In the rows, 128 means zero.
Families of rows that turns and mirrors carry onto each other, the same ones carrying the whole set onto itself: the rest of each named row's family, in list order:
4 families of 8 rows:
Gebu: [158 111 111 104 155 145 138 176 105 122  81 123 116 147 105 157 121 110
 151 122 118 117]
toge: [134 138 134 109 122  98 146  92 146 129 131 103 125 163 153 183 148 137
 145 140 151 110]
zavuf: [135 136 128 124  99 101 141  75 139 123 125 131 132 160 114 134 133 164
 175 150 125  86]
dafa: [143 109 114 111 148 148 117 192 109 134 112 111 113 125 112 133  97  97
 119 105 111 132]
Muv: [123 125 155  95 120 102 127 110 158 116 120 112 133 164 160 166 121 152
 153 154 143 111]
sutom: [166 112  93 129 142 145 129 179  93 131  99 128 109 115  96 126 107 108
 157 109 109 130]
viku: [131 114 135  89 153 143 127 176 125 125  97 108 122 158 125 163 111 106
 117 122 121 115]
Kavu: [153 117 103 153  96  99 101 119 132 140 172 120 116  97 117  86  97 136
 158 112 126 151]
vusil: [133 141 122 131  99  90 141  70 149 138 163 108 127 144 138 152 143 148
 154 136 148 112]
Geba: [156 104  97 140 120 125 103 166 121 140 157 118 115  91 108  99  92 115
 149 102 125 160]
Podu: [155 130  93 161  95 113 124 111 108 140 143 138 115 102  97  87 105 146
 177 120 106 117]
Vibo: [146 126  86 149 121 140 133 165 105 153 160 115 113  73 121 126 103 113
 152 104 124 145]
las: [143 124 117 106 154 140 143 175 113 133 105 102 113 127 151 186 123 105
 136 120 136 132]
mizaz: [142 126 103 156  99 115 106 130 114 147 161 122 112  97 107  80  90 127
 139 105 104 131]
Detu: [126 112 148  82 144 129 130 157 148 116 105 110 133 159 150 179 116 132
 144 144 143 120]
Tatu: [150  98 107 114 144 144 113 196 121 132 132 114 120 106 114 132  95 104
 142 107 130 155]
dasu: [145 117 128  92 147 133 145 144 124 115  81 122 126 172 114 173 134 126
 154 139 128  99]
Kom: [138 131 132  99 145 119 147 136 131 128 107 100 119 156 158 197 140 119
 137 134 146 118]
Lonek: [135 128 136 100 124 114 147 102 139 116  99 125 132 178 117 163 139 148
 164 151 130  86]
Sasu: [147 123  98 127 145 149 137 187 102 144 127 109 111  92 136 158 109 102
 142 108 127 144]
malin: [142 128 122 145  86  81 107  84 146 134 167 120 122 121 136 101 108 156
 162 131 132 133]
Mezal: [115 135 153 102 111 103 130  93 153 124 126 113 133 176 138 150 124 150
 134 147 128  88]
dador: [148 115 100 139 125 136 109 173 105 144 138 118 109 100 104  99  88 105
 128  97 104 139]
dazi: [137 139 104 151  89  98 135  81 138 149 185 114 125 110 122 122 128 146
 161 123 140 123]
vufen: [142 132  89 159  98 119 131 120 120 155 183 117 119  80 115 112 111 132
 160 110 129 137]
balif: [119 140 140 130  88  92 122  73 149 134 152 119 129 151 130 116 115 158
 143 140 120  95]
zare: [120 124 152  85 138 125 133 135 143 121 103 108 129 178 136 170 122 127
 123 140 128  97]
komu: [137 101 129  90 154 146 124 192 132 123 111 111 127 135 132 165 105 111
 140 125 136 138]
ragi: [129 132 144 121  95  82 117  80 158 123 145 116 129 149 154 133 117 163
 160 149 139 116]
kifu: [142 137 110 149  87 100 132  79 126 133 143 136 125 128 105 103 119 163
 180 138 115  99]
liriv: [131 137 118 152  83  96 111  89 133 143 166 123 119 119 118  86 101 149
 145 123 110 113]
paz: [164 120  85 152 118 131 123 152  93 139 125 134 109  97  93  97 101 123
 168 108 104 130]

Which other rows belong to the same family as Tatu? Muv, Kavu, Geba, Detu, malin, komu, ragi
Which other rows belong to the same family as dazi? toge, vusil, Vibo, las, Kom, Sasu, vufen
Which other rows belong to the same family as dafa? viku, mizaz, Mezal, dador, balif, zare, liriv

Families of rows that turns and mirrors carry onto each other, the same ones carrying the whole set onto itself: the rest of each named row's family, in list order:
5 families of 6 rows:
peko: [151  95 148  96 104 112  83 175 139 139  89 113 126 141 109 105  83]
lazo: [144 137 168 119 127 125  81 119 129 134 115 138  80 113 110 139 141]
Mipuv: [154 101 145  83 109 111 130 142 159 155 121 161  98 154 144 149 127]
Nuzig: [125 132 158 126 110 113 127 197 176 105 128 138  80 125 118 103 164]
zuf: [ 99  83 153  79  96 132 131 193 110 131  94 168 100 129 153  90 125]
pegaf: [139  62 153 121 166 129 138 198 120 116  93 138  66  96 146 122 102]
tifet: [153  64 174 124 104 120 129 184 108 151 124 112 111 140 164 132 115]
dife: [150 125 104  92 130 120 120 138 160 122 122 120 111 154  95 115 126]
fazar: [139  79 124 149 144 124 145 182 123  95 141  90  95 127 132  90 139]
Rigu: [156 139 174 107 125 152  85 191 164 116 120 146 110 123 123 117 107]
Povam: [115 108 149 113 112 128 130 157 160 107  89 185  78 133 112 123 159]
tumem: [127 102 124 133 150 114 138 193 141 108  88  93  70 100 104 101 144]
Viga: [129 122 182 101 102 110  86 142  96 164 108 125 101 125 118 128 134]
Bosof: [126 104 144 100 148 116 177 189 123 122 142 147 101 125 149  84 154]
koba: [148  65 153 134 147 138 143 195  94 124 127  97 104 112 159 109 110]
nage: [170 102 154  91 145 140 137 158 116 168  88 132 105 112 156 147 105]
Guzad: [148 131 125 103 176 158 139 168 141 100 143 139 105 124 116 102 121]
zope: [110  83 145 100 154 126 111 162  71 123 133 127  83 102 142  80 112]
libo: [165  95 161 127  93 121 104 158 135 149 117  94 120 152 130 144 118]
tebik: [113  93 181  91 117 113 105 166  71 154 127 136 100 118 150 104 118]
nudi: [110 114 145  86  88 134 110 177 109 149  60 123 113 130 108 107 126]
Sep: [172 117 153 143 123 149 101 153 160 112 138 113 103 142 120 146 122]
pupat: [131  46 160  99 112  88 125 188 132 139  99 149  95 142 148 112 100]
tuke: [114  94 104 113 131 125 127 152 136  95  69 139  87 117  97  85 141]
ripif: [118  87 127  96 150 163 123 178 111 101  82 164  91  99 140  86 106]
lutot: [131 132 164 100 124 169 106 168 131 128  70 160  95 115 107 142 126]
Tulo: [140  97 133  99 136 107 164 175  97 160  88  95 114 115 136  97 139]
nafa: [125 116 143 126 141 116 100 120 141 102 137 155  60 115 117 114 153]
Kon: [110  91 117 117 153 110 110 136 108  98 136 128  66 111 120  80 138]
dunob: [148 101 138 150 132 134 129 166 162  88 161 123  89 140 129 118 147]

Which other rows belong to the same family as Povam? zuf, nudi, tuke, ripif, lutot
Which other rows belong to the same family as nafa? lazo, Viga, zope, tebik, Kon
Which other rows belong to the same family as libo? tifet, fazar, koba, Sep, dunob
Which other rows belong to the same family as tumem? peko, Nuzig, pegaf, Rigu, pupat

Families of rows that turns and mirrors carry onto each other, the same ones carrying the whole set onto itself: the rest of each named row's family, in list order:
4 families of 4 rows:
J: [152 108 156 170 165 113  56 127 104]
H: [ 51 116 147 180 114  99  51 132 125]
P: [134 102 138 152 160 118  84 140  70]
L: [148 117 156 161 163 114  72 126  89]
M: [ 85  99 108 147 103  82  55 118 139]
K: [152 102 164 161 163 102  58 128  99]
Q: [142 121 161 156 174  92  61 123 101]
G: [ 53 116 139 166 105 102  62 118 128]
U: [120  85 136 146 164 123  73 154  75]
V: [ 47 103 146 165 125 102  47 110 122]
N: [ 53 107 154 171 108  94  45 127 123]
C: [123  87 146 153 161 103  81 151  65]
T: [ 81  97 119 141  96  76  53 125 135]
X: [121  96 133 158 164 101  85 148  65]
Y: [ 76 113 120 147  95  92  62 122 141]
Z: [ 82 113 119 134 105  82  52 143 142]

Which other rows belong to the same family as U? Q, V, Z
Which other rows belong to the same family as H? J, M, X
Which other rows belong to the same family as T? K, N, C

Families of rows that turns and mirrors carry onto each other, the same ones carrying the whole set onto itself: the rest of each named row's family, in list order:
7 families of 4 rows:
nele: [150 106 175 147 138 148 116  98 105 122 154 150 143 101 164 119]
zati: [153 133 139  97 164 116 141 112 156 146 138 104 111  81 136 123]
rep: [117  58 110 174  97 124 121 118 129 123 132 128 137 137 108 122]
gorep: [161 130 149 103 165 136 143 120 155 147 128 101 102  83 137 118]
mefi: [140 126 152  95 166 122 146 116 160 140 123  93 127  88 134 111]
Tasem: [132  67 103 177  99 119 121 120 125 132 141 122 144 150 131 126]
Magal: [110  66  99 163 106 127 137 128 118 116 134 131 134 140 114 127]
zem: [151 140 143 100 158 132 139 131 156 152 139 106 108  75 119 115]
Lidi: [121 131 133 148 114 124  93 123 155 117 119 105  95 153  77 125]
Pil: [111 140 130 137 115 117  91 141 149 120 118 105 107 157  88 129]
zof: [137 117 147 148 145 163 116 116 110 133 162 126 155  90 178 110]
zadel: [121 137 129 144 106 129  74 127 165 136 120 102 102 147  96 119]
keb: [137 113 158 141 148 152 113 112 107 132 156 135 160  86 171 121]
movef: [154 112 152 159 148 171 108 123 104 131 162 129 143  88 163 118]
gobo: [141 116 156 148 146 156 111 105 104 126 168 138 135  91 175 119]
Nufe: [125  70 110 175  96 116 136 131 124 137 141 131 143 144 111 123]
Kefi: [150 139 141  98 170 132 137 132 149 152 136 105 118  87 140 114]
lor: [109 150 134 139 120 108  94 127 143 116 138 111 106 152  83 124]
ribi: [127 105 167 148 133 158 120 112 105 128 163 140 146  81 167 114]
Nete: [119  65 107 177  89 127 127 122 131 129 141 119 125 143 119 117]
Gugim: [112  74  97 173  97 121 120 130 128 137 146 125 145 143 120 118]
dabis: [116  79 101 174  90 109 132 132 125 146 156 118 132 139 128 127]
Monu: [123 138 130 140 133 117  94 125 154 119 118 104  97 166  89 119]
Fazu: [146 104 162 149 147 161 117  97 112 122 158 136 145  84 164 111]
mov: [170 127 142 109 167 124 145 118 157 161 135 114 101  94 131 108]
nad: [123 124 134 142 113 130  92 135 161 123 117 103  87 155  89 113]
tuvo: [148 142 141  99 171 129 139 125 149 142 128  98 127  83 131 127]
nivor: [120 140 144 146 114 119  93 133 154 131 124 109 101 163  86 112]

Which other rows belong to the same family as Lidi? keb, Kefi, Nete
Which other rows belong to the same family as gobo? zati, Nufe, nivor
Which other rows belong to the same family as lor? nele, dabis, mov
Which other rows belong to the same family as zof? rep, nad, tuvo
Which other rows belong to the same family as Monu? Tasem, zem, ribi

Families of rows that turns and mirrors carry onto each other, the same ones carrying the whole set onto itself: the rest of each named row's family, in list order:
4 families of 8 rows:
Mige: [121 119 121 127 122 143 171 146 145 127 123]
Dem: [149 141 111 155 130 149 106 115 157 165 129]
vot: [132 136 113 100 137 109  97 119 116 212 167]
revop: [139  96  92 128 131 141 161 143 128 143 101]
napo: [ 85 124 118 142 121 127 129 141 108 147 158]
vilep: [184 120  90  86 136 117 137 128 156 192 131]
lep: [136 106  94  61 131 111 154 149 104 181 146]
tumik: [147 115  90 133 122 138 170 159 126 147 109]
Ladaf: [189 116 104 109 133 124 127 126 154 200 124]
lala: [167 147  94 140 134 108 138 145 103 174 177]
til: [128 111  89 134 139 129 169 154 149 141 110]
buri: [ 83 124 113 120 133 125 138 146 109 139 164]
vib: [125  87  78  78 142 107 158 139 114 184 148]
dozef: [131 145 123 100 136 107 103 129 134 197 187]
tukev: [159 122 122  93 133 117 117 103 114 200 179]
Gomu: [132 160 125 155 135 132 108 134 151 168 129]
soz: [192 128 102 110 141 133 146 114 144 156 121]
senit: [133 135 123 167 135 137 111 121 159 158 141]
larut: [153 156  81 128 149 119 147 152  95 164 161]
lisub: [126 103 147 106 124 127 117 101 167 169 126]
dat: [147 160 140 150 125 143 118 122 125 159 148]
seti: [155 140  98 114 132 135 169 150  92 158 174]
tup: [121 129 117  97 135 107  94 109 139 190 180]
refo: [ 75 124 112 127 128 132 138 153 117 169 166]
kisur: [182 123  90 106 150 108 128 119 146 182 111]
Zume: [168 147 101 141 137 104 146 153  98 160 157]
Lilir: [ 89 114 140 112 115 127 140 136 118 169 179]
rigat: [105  93 123 105 126 118 117 123 168 188 118]
Ber: [120 102  97  74 126  95 160 154 108 173 156]
ganub: [101  94 115  89 129 143 120 119 166 179 132]
zumut: [135  81 103  70 132 119 172 128 137 168 150]
gota: [102  97 116  88 121 137 125 124 161 165 109]

Which other rows belong to the same family as Zume? revop, lep, Ladaf, buri, dozef, senit, ganub
Which other rows belong to the same family as vot? til, vib, Gomu, larut, refo, kisur, rigat
Which other rows belong to the same family as seti? Mige, tukev, soz, lisub, dat, Lilir, zumut

Families of rows that turns and mirrors carry onto each other, the same ones carrying the whole set onto itself: the rest of each named row's family, in list order:
4 families of 8 rows:
temid: [ 68 110 155 126 163  92 128 124 137 145  82]
rako: [111 116  82 115 145 114 126 125 177 133 123]
tezem: [ 67 115 159 143 134 104 145 133 176 120 116]
gaz: [111  77 134 147 180 110 110 122 139 131  84]
mebi: [ 98 124 165 134 139  94 107 107 171 122  66]
vute: [ 97  79 141  94 164 143 148 152 140 134 137]
Baza: [114 134 130 125 155  91 107 123 204 152 114]
fale: [118  77 135 106 143 142 137 124 152 144 163]
kavak: [107 124 159  87 113 111 119 138 202 146 125]
voma: [118  77 157 124 178 132 124 118 115 122  87]
Lav: [112  86 165  90 148 117 134 129 102 108 125]
fom: [ 66 105 131 140 149 126 155 125 158 144 118]
zam: [104  89 209  96 160 113 115 121 146 110 105]
sis: [ 79  99 161 100 111  99 127 130 168 144 148]
zes: [159 110 140  89 141 115 112 128 170 116 157]
fud: [ 87  95 200  91 126 123 132 122 149 116 122]
lutab: [138 115  94 126 166 122 113 113 170 137  97]
zodat: [112 140 162 111 148  95 111 111 163 118  60]
fizem: [160 100 150  76 128 119 103 125 143 107 108]
belat: [ 81  85 189  87 130 115 126 113 130 133 110]
Megum: [118 126 149 117 141  82  90  95 185 108  91]
firi: [106 132 139  91 114 112 121 117 205 135 132]
Sape: [ 67 118 147 142 164 116 143 110 171 155 116]
Rof: [127  88 130  81 152 151 140 128 151 134 154]
kog: [158 105 163  75 144 117  92 109 160 112  99]
bepi: [107 126 157  63 127 116 128 124 185 111 143]
peb: [147 122 136 114 195 107 114 122 137 117  91]
sedal: [149  90 132  67 172 123  95 113 148 123 112]
bozad: [ 99 101 110 119 176 119 139 109 142 145 152]
fiki: [122  93 137 131 181 124 127 101 112 116  99]
soben: [148 131 107 129 162 120 123 124 186 131 115]
zev: [127 118 184  95 130  87 101 143 163 116  88]

Which other rows belong to the same family as soben? fale, kavak, zodat, fizem, belat, Sape, fiki
Which other rows belong to the same family as zes? temid, Baza, Lav, sis, peb, bozad, zev
Which other rows belong to the same family as fud? mebi, voma, fom, lutab, firi, Rof, kog

